In the rows, zero is written as 128.
Each path below is one point turned by a fixed rotation once a step. After each direction that follows a path, write how fast that rotation turns it, in degrees per step (0 if it stays still).
Each turn is a multiple of 5 degrees from 10 to 175, or 0.
Each row of a path follows its step; steps can be skipped.
Rotation 1:
step 0: [125 111 124 127 129 126 124 128 133 126 119 131 131 120 137 129 129 120
 118 131 129 141 130 128 121 131 126 127 125 132 122 126 128 130 124 125
 128 121 134]
step 1: [121 132 135 128 131 137 124 122 138 123 123 130 119 135 132 130 123 131
 119 121 129 140 121 132 124 134 126 127 132 131 124 137 122 128 129 125
 122 133 133]
step 2: [127 129 126 132 137 120 127 121 131 129 121 129 121 129 128 131 125 126
 126 134 129 131 134 133 123 127 131 135 135 115 113 131 120 132 127 135
 128 121 127]
step 5: [124 123 122 125 131 132 128 114 125 134 128 125 117 133 121 133 124 119
 127 144 124 127 127 126 120 128 123 127 127 125 129 122 128 134 122 125
 129 120 128]
step 6: [123 124 129 127 124 124 126 124 138 120 130 124 122 133 122 127 130 119
 129 131 125 123 132 124 126 131 120 119 134 123 129 143 133 129 120 120
 125 138 127]
step 7: [128 125 137 123 136 126 126 121 136 135 131 124 121 124 134 130 139 119
 130 132 135 128 134 132 124 125 129 136 129 134 128 137 136 134 126 123
 127 120 123]
step 8: [125 121 138 128 133 131 121 122 129 129 122 126 130 122 124 131 126 121
 126 145 133 128 122 122 124 138 129 122 127 137 127 128 124 135 131 124
 124 136 130]
step 11: [115 131 129 121 126 134 123 127 132 125 120 120 135 129 128 130 130 127
 119 128 131 138 137 123 133 141 127 126 129 127 127 129 117 133 126 119
 128 132 126]
step 12: [120 128 124 120 135 133 119 134 138 132 122 126 122 130 130 129 130 129
 128 132 130 138 129 136 127 124 121 123 126 123 116 129 131 135 125 134
 137 121 131]
step 13: [126 124 124 132 121 128 124 117 126 129 125 126 122 130 126 129 134 121
 124 127 125 144 126 124 123 127 134 117 137 125 120 129 126 133 125 126
 120 126 139]
Directions:
[130 127 126 129 127 128 129 127 128 129 128 129 125 131 124 128 125 129
 131 129 130 127 127 129 130 129 128 125 132 126 125 128 129 129 128 131
 127 128 130] | 100
[125 123 128 126 125 128 130 128 128 127 129 128 131 128 129 129 125 127
 126 131 129 127 131 129 129 130 127 126 127 126 129 129 127 124 130 129
 129 129 129] | 130
[128 128 129 129 128 129 128 127 128 129 125 129 129 132 127 129 127 128
 129 131 128 128 128 128 130 128 129 131 124 126 128 126 125 132 129 128
 128 131 125] | 115
Rotation 2:
step 2: [131 123 125 130 128 128 125 127 121 128 132 127 138 124 126 121 131 119
 127 126 120 128 131 125 134 125 136 124 126 122 122 123 128 121 120 127
 123 125 120]
step 3: [130 124 131 137 125 127 120 131 126 126 130 121 136 121 139 130 124 128
 121 121 130 131 122 121 135 129 133 124 125 127 129 125 130 131 135 128
 128 122 133]
step 5: [136 129 131 135 126 130 126 127 125 129 126 134 131 123 117 127 129 125
 132 125 124 128 139 116 133 132 131 124 122 118 131 127 131 129 126 133
 130 130 122]
step 6: [130 117 130 138 134 132 130 123 127 130 119 131 132 124 137 129 127 122
 123 129 123 125 126 124 136 127 131 126 125 127 120 118 134 128 128 127
 127 122 126]
step 7: [127 128 127 135 130 127 118 125 130 133 138 131 139 129 131 125 133 123
 129 124 128 131 122 125 133 121 135 127 127 127 121 126 118 131 134 134
 129 126 130]
step 8: [127 130 136 129 127 123 118 136 128 136 131 130 132 122 127 128 129 130
 124 127 117 127 138 124 135 129 130 127 127 123 133 127 133 135 133 129
 131 131 134]
step 10: [132 122 124 134 138 130 127 127 123 130 126 131 134 136 131 128 130 126
 125 125 129 133 127 116 142 129 133 130 124 125 121 134 124 128 128 131
 131 130 126]
step 12: [122 131 134 138 130 123 120 132 127 127 138 119 128 122 127 123 129 122
 120 129 131 132 133 120 128 125 130 122 125 125 125 123 134 131 133 131
 128 131 126]
step 13: [132 121 132 136 135 129 121 127 127 137 128 128 132 131 122 136 120 125
 125 121 130 133 131 126 134 135 125 126 125 123 124 132 136 131 127 128
 124 131 135]
step 16: [128 125 132 141 130 132 115 124 135 133 133 125 133 121 126 130 122 129
 119 121 127 124 126 126 129 122 122 130 129 130 125 130 130 133 133 131
 126 126 129]
Directions:
[127 130 125 130 125 127 128 132 130 130 127 128 126 126 131 128 129 126
 128 127 130 127 128 129 127 128 131 128 132 127 127 130 127 132 128 129
 130 129 128] | 95
[125 131 130 127 125 128 126 130 129 128 131 128 129 126 126 130 127 128
 125 128 126 132 127 129 127 131 125 127 127 128 127 129 128 129 131 127
 130 128 128] | 85
[127 128 125 129 130 128 127 125 126 131 131 131 128 130 126 130 128 130
 131 125 125 129 126 130 128 128 130 130 128 130 130 131 127 130 128 129
 129 130 127] | 115
[132 130 129 129 127 129 130 124 128 127 129 129 128 128 128 130 128 125
 131 127 129 127 128 129 126 129 128 125 127 128 127 126 132 131 129 131
 128 127 130] | 40
Rotation 3:
step 1: [123 133 126 122 137 136 133 122 127 130 131 127 123 122 132 127 129 130
 129 125 124 117 142 124 128 127 126 137 132 123 131 129 121 123 130 139
 120 123 132]
step 4: [122 128 125 129 128 123 131 118 131 125 120 125 122 133 122 125 127 128
 126 133 117 139 132 131 133 133 129 133 136 130 131 119 137 121 122 135
 133 134 125]
step 5: [133 130 134 130 120 125 135 123 124 128 132 111 130 125 131 126 135 133
 132 119 126 130 129 120 135 131 137 129 139 127 131 126 126 122 128 121
 132 131 128]
step 6: [134 120 127 129 136 129 136 129 132 123 124 131 127 124 136 129 129 135
 121 128 118 130 137 124 134 133 129 122 143 126 131 135 131 130 131 135
 128 127 123]
step 7: [129 122 126 135 129 121 131 138 130 132 136 121 126 117 130 130 134 127
 135 124 130 121 128 135 142 132 123 126 132 126 124 125 125 131 122 137
 132 133 126]
step 8: [126 121 141 128 128 125 124 122 129 128 125 138 131 112 131 129 133 133
 129 129 120 124 135 130 128 134 129 122 123 126 120 124 134 132 133 127
 134 134 128]
step 9: [117 127 124 127 126 134 134 126 131 134 133 129 132 126 125 134 132 133
 122 135 131 120 130 131 137 125 124 132 130 126 120 120 134 114 134 130
 132 137 123]
step 10: [126 128 123 134 124 124 125 131 127 123 125 130 137 118 130 124 128 131
 123 123 127 125 130 121 120 132 141 129 132 135 118 122 122 116 129 126
 130 135 125]
step 15: [137 128 127 127 114 129 126 126 133 123 139 126 126 123 130 121 129 124
 128 132 125 129 120 135 122 126 127 129 139 134 117 122 125 126 123 132
 133 124 121]
step 16: [132 125 123 134 131 137 130 119 130 126 132 125 128 128 128 124 133 126
 135 131 122 127 140 127 119 140 125 122 130 120 122 121 128 127 130 122
 132 116 129]
Directions:
[127 126 130 130 127 129 126 127 126 130 126 129 127 130 125 129 129 126
 132 127 127 129 129 129 128 130 125 125 127 128 126 125 129 131 124 128
 128 128 127] | 85
[125 131 129 128 126 129 125 127 126 127 128 127 128 127 128 130 125 128
 126 130 125 128 124 130 129 127 129 128 128 127 127 126 132 128 129 126
 129 130 129] | 70
Rotation 4:
step 0: [119 130 129 125 126 125 119 118 132 124 124 125 126 134 128 117 135 131
 124 126 131 136 124 122 125 134 125 122 126 126 132 120 127 125 116 129
 122 131 134]
step 1: [122 124 134 128 128 128 118 120 126 129 128 119 121 128 121 122 131 132
 132 132 123 126 132 125 125 126 120 139 124 129 138 127 128 120 121 133
 123 123 129]
step 2: [118 138 126 131 124 121 124 118 120 136 129 129 125 125 117 124 130 137
 127 131 124 130 124 128 133 128 121 129 126 123 135 129 128 127 123 126
 138 129 127]
step 4: [115 131 126 120 129 123 123 127 125 126 129 132 129 126 129 135 128 144
 137 132 120 133 129 124 134 130 132 127 128 129 131 126 132 131 132 118
 124 129 121]
step 5: [118 127 133 119 132 122 122 129 135 127 131 118 121 130 131 132 119 128
 130 130 129 123 124 123 139 134 137 133 127 121 128 124 130 124 131 121
 130 129 125]
step 8: [131 135 127 133 125 126 119 126 137 131 123 126 121 136 127 123 127 131
 132 131 128 136 132 126 136 122 121 120 124 125 135 118 133 129 129 126
 124 123 136]
step 9: [126 137 126 132 123 138 122 122 125 133 128 123 115 124 130 129 121 129
 131 132 137 124 134 126 132 121 120 133 129 128 132 123 130 127 123 123
 122 120 124]
step 12: [123 132 128 118 124 122 122 119 123 124 129 119 124 131 129 123 129 132
 139 129 128 127 122 121 127 122 138 125 130 139 127 126 128 133 135 129
 122 131 129]
step 13: [119 129 127 119 134 124 124 123 130 133 127 117 121 131 129 126 123 125
 131 123 131 128 118 113 122 131 125 127 121 132 124 128 125 125 123 127
 132 128 131]
step 16: [126 134 133 123 122 121 118 119 128 125 130 130 117 126 124 128 130 132
 127 129 124 135 132 130 137 126 121 121 129 125 134 125 127 117 124 130
 135 130 124]
Directions:
[129 131 127 125 127 133 131 127 129 125 128 129 127 127 125 130 127 129
 128 127 125 130 127 129 131 127 129 129 128 126 127 128 129 129 126 130
 128 126 126] | 55
[127 127 125 129 126 130 128 129 126 129 128 129 129 129 125 131 128 125
 127 126 130 131 125 129 124 130 129 126 127 127 128 128 127 127 126 125
 127 128 126] | 100
[124 127 130 127 128 125 129 128 128 127 129 131 127 128 127 130 128 130
 129 129 126 128 129 130 128 131 128 129 127 125 131 130 125 127 125 130
 129 130 128] | 25
[127 129 131 131 130 130 124 127 128 129 130 131 129 127 127 129 127 125
 129 130 128 130 126 129 130 127 123 129 127 129 128 130 127 130 128 129
 129 126 130] | 55
[127 127 129 126 127 128 129 129 127 128 128 129 128 125 127 128 129 127
 130 129 130 128 129 126 125 127 126 130 127 131 130 130 130 130 130 129
 124 129 123] | 130
[129 126 126 129 126 128 127 130 129 128 130 129 130 128 130 126 127 127
 129 131 125 128 129 127 130 131 129 129 127 127 130 127 132 127 128 125
 131 127 125] | 25
Rotation 5:
step 1: [128 122 130 133 129 129 130 130 132 138 134 122 128 132 125 118 136 130
 130 120 127 128 129 128 127 133 127 119 137 128 133 136 133 129 126 134
 131 144 121]
step 2: [129 132 132 133 121 134 124 137 120 131 136 129 124 126 139 122 133 126
 122 130 127 127 118 128 131 127 130 129 124 133 136 129 126 122 127 125
 118 143 128]
step 4: [128 120 131 141 127 135 135 128 131 137 123 133 132 126 127 129 118 133
 120 135 135 123 131 129 126 136 130 133 121 126 129 130 118 132 124 134
 122 125 132]
step 5: [129 119 124 132 124 127 129 127 137 131 128 118 126 132 129 117 122 121
 116 137 125 126 138 129 130 134 118 129 134 123 133 129 132 132 128 129
 127 127 122]
step 8: [129 125 134 137 120 125 128 121 119 130 132 123 127 136 125 129 121 131
 134 132 135 136 123 138 125 125 128 126 122 124 123 134 125 135 127 130
 129 121 140]
step 10: [132 117 129 129 131 119 139 128 128 131 143 134 124 133 135 124 136 131
 128 132 128 133 123 115 130 124 131 123 131 130 129 136 126 128 133 124
 132 127 124]
step 11: [131 125 131 132 131 125 125 140 120 126 133 134 125 124 137 129 123 121
 136 134 114 132 127 124 132 126 130 126 123 126 135 125 125 124 121 127
 140 132 128]
step 13: [129 121 129 123 127 135 134 119 130 129 123 134 121 127 118 121 123 130
 130 134 129 135 131 127 120 137 129 137 133 128 131 117 119 129 121 129
 135 133 127]
step 15: [126 131 130 120 134 133 122 127 127 128 129 130 122 124 132 117 134 130
 130 129 112 121 122 134 128 132 127 126 128 121 127 140 129 120 125 138
 134 134 130]
step 16: [132 129 130 132 129 137 127 134 121 128 127 120 128 125 121 129 134 139
 129 135 124 128 118 131 118 126 124 114 126 127 126 128 129 121 120 129
 118 133 128]
Directions:
[125 128 126 127 131 128 130 130 127 128 128 128 132 126 129 128 128 130
 126 127 127 130 129 129 130 127 131 127 126 125 130 130 127 132 128 129
 131 128 131] | 100
[128 129 128 129 127 127 130 131 125 130 128 129 130 126 129 129 128 130
 128 133 126 126 130 125 128 130 127 127 127 130 129 129 129 126 129 128
 128 123 125] | 55
[129 130 131 127 125 129 130 128 127 126 130 126 130 128 124 129 129 126
 128 127 126 128 125 127 128 127 128 125 127 131 126 131 130 131 129 128
 131 127 129] | 40
[127 128 127 131 127 127 128 126 127 129 124 129 130 130 125 125 126 129
 128 130 129 129 129 128 127 127 131 128 127 131 125 125 127 127 130 128
 129 128 130] | 80
Rotation 6:
step 0: [127 126 125 131 140 122 123 129 118 121 123 118 126 135 127 122 134 118
 127 128 122 125 124 129 128 133 127 123 127 125 127 127 113 123 131 133
 137 123 130]
step 2: [121 136 130 140 135 125 126 136 124 121 128 125 123 137 126 138 132 120
 127 130 133 125 121 121 128 133 128 115 129 123 125 132 127 127 134 124
 126 130 133]
step 3: [130 126 126 132 136 126 128 127 126 134 131 116 133 135 124 127 132 119
 126 133 128 130 130 109 133 118 129 122 128 126 129 132 128 131 128 124
 132 121 119]
step 4: [120 126 128 125 138 137 131 131 127 119 128 128 127 133 128 132 130 121
 132 125 122 122 126 115 135 127 130 121 133 133 131 138 122 136 128 125
 119 137 131]
step 5: [124 125 126 127 133 118 133 131 117 130 136 125 124 126 126 126 134 118
 130 129 130 125 123 121 128 134 131 125 122 122 129 132 119 135 120 118
 129 132 117]
step 7: [128 129 126 134 135 130 115 129 126 114 132 124 126 124 124 124 131 120
 136 123 125 122 133 128 126 132 127 117 125 121 122 126 120 132 121 127
 128 132 121]
step 8: [131 121 128 130 125 134 123 128 122 126 126 127 130 131 122 131 127 113
 115 127 127 128 138 123 136 131 130 132 131 118 125 129 119 130 121 120
 135 127 128]
step 11: [121 127 128 136 141 129 129 131 127 116 120 127 129 140 126 131 131 119
 126 135 131 129 123 124 131 129 126 124 131 126 135 137 126 122 126 124
 135 131 137]
step 14: [131 129 125 132 141 124 131 123 132 125 133 125 117 131 121 129 137 123
 131 126 127 125 122 116 128 130 127 121 125 126 124 135 126 138 123 119
 130 134 120]
step 16: [127 124 125 131 137 130 125 126 120 112 125 129 125 124 135 128 130 118
 131 128 129 121 130 129 122 135 127 127 120 123 130 136 118 139 121 128
 127 133 127]
Directions:
[128 125 127 126 131 129 125 129 128 127 128 128 129 130 128 124 129 130
 129 126 125 131 129 128 132 129 126 129 130 126 131 129 127 128 126 128
 127 127 131] | 95
[126 131 128 124 129 127 128 131 130 128 129 127 130 126 127 128 130 130
 129 127 130 126 125 124 128 125 127 130 127 127 130 130 129 127 128 126
 128 130 128] | 40
[126 127 129 128 129 127 129 130 127 129 129 126 130 132 128 129 127 127
 127 129 128 129 129 125 126 130 125 127 128 131 130 126 133 126 129 130
 127 129 128] | 40
[130 127 127 125 127 127 129 127 128 127 126 127 132 128 129 127 129 126
 131 128 126 127 129 127 128 127 128 127 124 129 124 130 129 127 131 130
 126 125 129] | 120
[129 127 126 128 128 129 130 126 130 128 127 127 131 130 125 130 129 131
 128 127 128 125 127 130 128 125 127 125 130 130 129 126 126 128 125 130
 127 129 126] | 130
Rotation 7:
step 1: [121 122 129 127 128 131 123 127 132 121 127 123 135 126 129 125 129 130
 122 131 118 132 136 121 128 123 135 134 125 124 135 140 126 127 122 127
 123 122 126]
step 2: [127 126 127 131 130 132 128 124 125 135 136 126 129 137 128 138 136 131
 134 123 128 137 126 130 128 121 127 133 137 133 137 125 129 133 122 130
 132 125 123]
step 4: [132 129 124 128 128 130 126 137 130 129 139 132 137 126 133 126 131 121
 131 124 131 125 129 140 129 128 126 146 128 126 128 128 127 127 127 125
 130 127 124]
step 6: [128 128 126 135 122 133 127 124 123 123 125 133 134 122 119 130 127 130
 124 119 126 124 134 124 129 125 131 137 133 125 119 132 119 126 127 133
 131 128 118]
step 8: [131 128 127 131 127 131 131 129 130 134 130 125 125 133 136 141 134 133
 132 119 133 123 132 126 135 118 128 123 137 120 122 128 122 129 131 130
 130 131 130]
step 9: [127 124 135 129 126 129 124 127 138 123 134 125 141 124 128 121 128 126
 127 126 143 125 127 130 131 127 128 128 126 119 126 128 138 123 127 131
 127 131 130]
step 10: [138 125 127 125 131 130 130 136 139 137 128 127 124 125 131 134 132 125
 124 131 128 128 133 136 121 129 132 133 127 126 126 130 128 132 123 132
 133 139 120]
step 12: [131 126 132 125 121 139 129 125 139 125 123 131 136 127 129 125 134 131
 128 127 122 133 129 126 125 133 136 131 136 127 128 130 116 126 121 121
 125 129 123]
step 13: [126 125 135 129 132 129 127 118 130 137 132 127 124 127 128 141 128 126
 130 133 131 137 127 136 138 124 133 129 132 124 132 131 127 128 127 126
 124 122 135]
step 15: [127 123 133 129 130 125 131 126 135 127 139 127 126 129 121 124 122 122
 133 125 132 134 125 142 128 128 127 134 128 126 125 122 133 126 118 127
 132 132 121]
Directions:
[125 129 129 132 127 126 127 131 128 128 127 129 130 126 126 129 130 127
 129 132 124 129 128 127 130 128 129 126 130 129 129 127 125 126 127 130
 129 129 128] | 65
[125 127 130 126 131 128 126 126 125 129 129 126 127 128 129 127 127 129
 126 128 128 130 129 126 130 126 130 127 133 126 129 128 127 127 129 126
 131 127 127] | 60
[130 127 128 125 128 128 129 130 129 130 125 128 130 129 129 129 131 128
 126 128 129 128 128 124 127 127 131 126 126 126 131 127 131 125 125 129
 129 129 129] | 35
Rotation 8:
step 0: [122 128 121 122 128 135 126 134 136 128 137 122 120 123 125 131 128 135
 117 122 120 127 131 121 128 140 132 131 134 133 126 125 128 127 126 124
 123 130 138]
step 1: [130 134 134 125 123 128 134 125 133 129 124 136 121 127 127 120 132 124
 127 125 118 124 127 120 128 126 130 118 136 139 130 125 130 133 125 117
 122 128 118]
step 2: [132 117 123 125 132 121 128 137 137 132 127 126 118 129 125 124 127 122
 126 128 133 125 124 125 136 129 131 116 119 132 122 123 120 125 130 131
 121 121 126]
step 4: [121 130 127 130 129 131 125 125 133 123 127 128 119 138 128 129 136 128
 120 120 128 140 124 128 134 140 127 129 136 130 131 117 129 123 130 129
 118 128 128]
step 5: [126 134 131 117 130 128 131 129 129 119 123 129 132 120 120 127 129 127
 128 127 124 135 134 124 136 129 132 123 130 137 127 121 115 131 121 119
 129 119 125]
step 9: [126 130 131 121 123 124 127 124 129 125 124 130 125 133 123 114 132 128
 129 125 124 133 133 126 133 124 132 124 133 131 135 131 127 127 136 123
 128 107 125]
step 10: [123 129 121 132 126 123 133 136 140 123 127 120 130 130 130 126 134 125
 126 130 125 126 123 131 140 129 125 128 125 131 122 122 122 114 134 126
 134 124 131]
step 11: [130 138 126 119 135 135 125 121 134 127 127 124 119 125 127 121 121 130
 126 127 119 137 128 127 131 132 126 132 125 129 119 122 134 127 131 123
 142 130 124]
step 12: [128 128 129 130 138 118 127 131 125 125 121 134 124 141 132 123 130 133
 118 128 126 129 138 125 135 129 127 131 129 133 128 114 134 126 124 125
 123 130 124]
step 16: [125 127 121 126 126 125 132 133 125 121 126 128 131 137 124 128 129 140
 120 131 114 126 129 126 131 122 124 136 137 135 126 128 130 126 123 116
 133 130 122]
Directions:
[127 129 127 130 126 126 125 125 127 127 128 129 125 129 127 130 128 129
 125 124 128 127 130 128 127 131 130 129 129 125 127 127 128 130 125 125
 129 130 127] | 95
[128 126 127 129 126 127 127 127 125 127 124 126 130 127 130 127 128 130
 127 129 126 130 130 126 130 127 123 130 126 126 127 128 129 127 130 128
 130 127 126] | 10
[129 128 131 128 133 127 126 126 127 125 126 127 129 128 127 129 128 126
 129 129 131 129 126 128 128 131 127 128 127 129 130 123 128 128 127 130
 130 129 127] | 45
[126 131 126 128 128 129 127 128 126 129 129 131 126 131 130 127 129 130
 131 124 131 129 125 125 129 126 126 128 126 130 130 128 129 129 130 128
 128 128 126] | 140
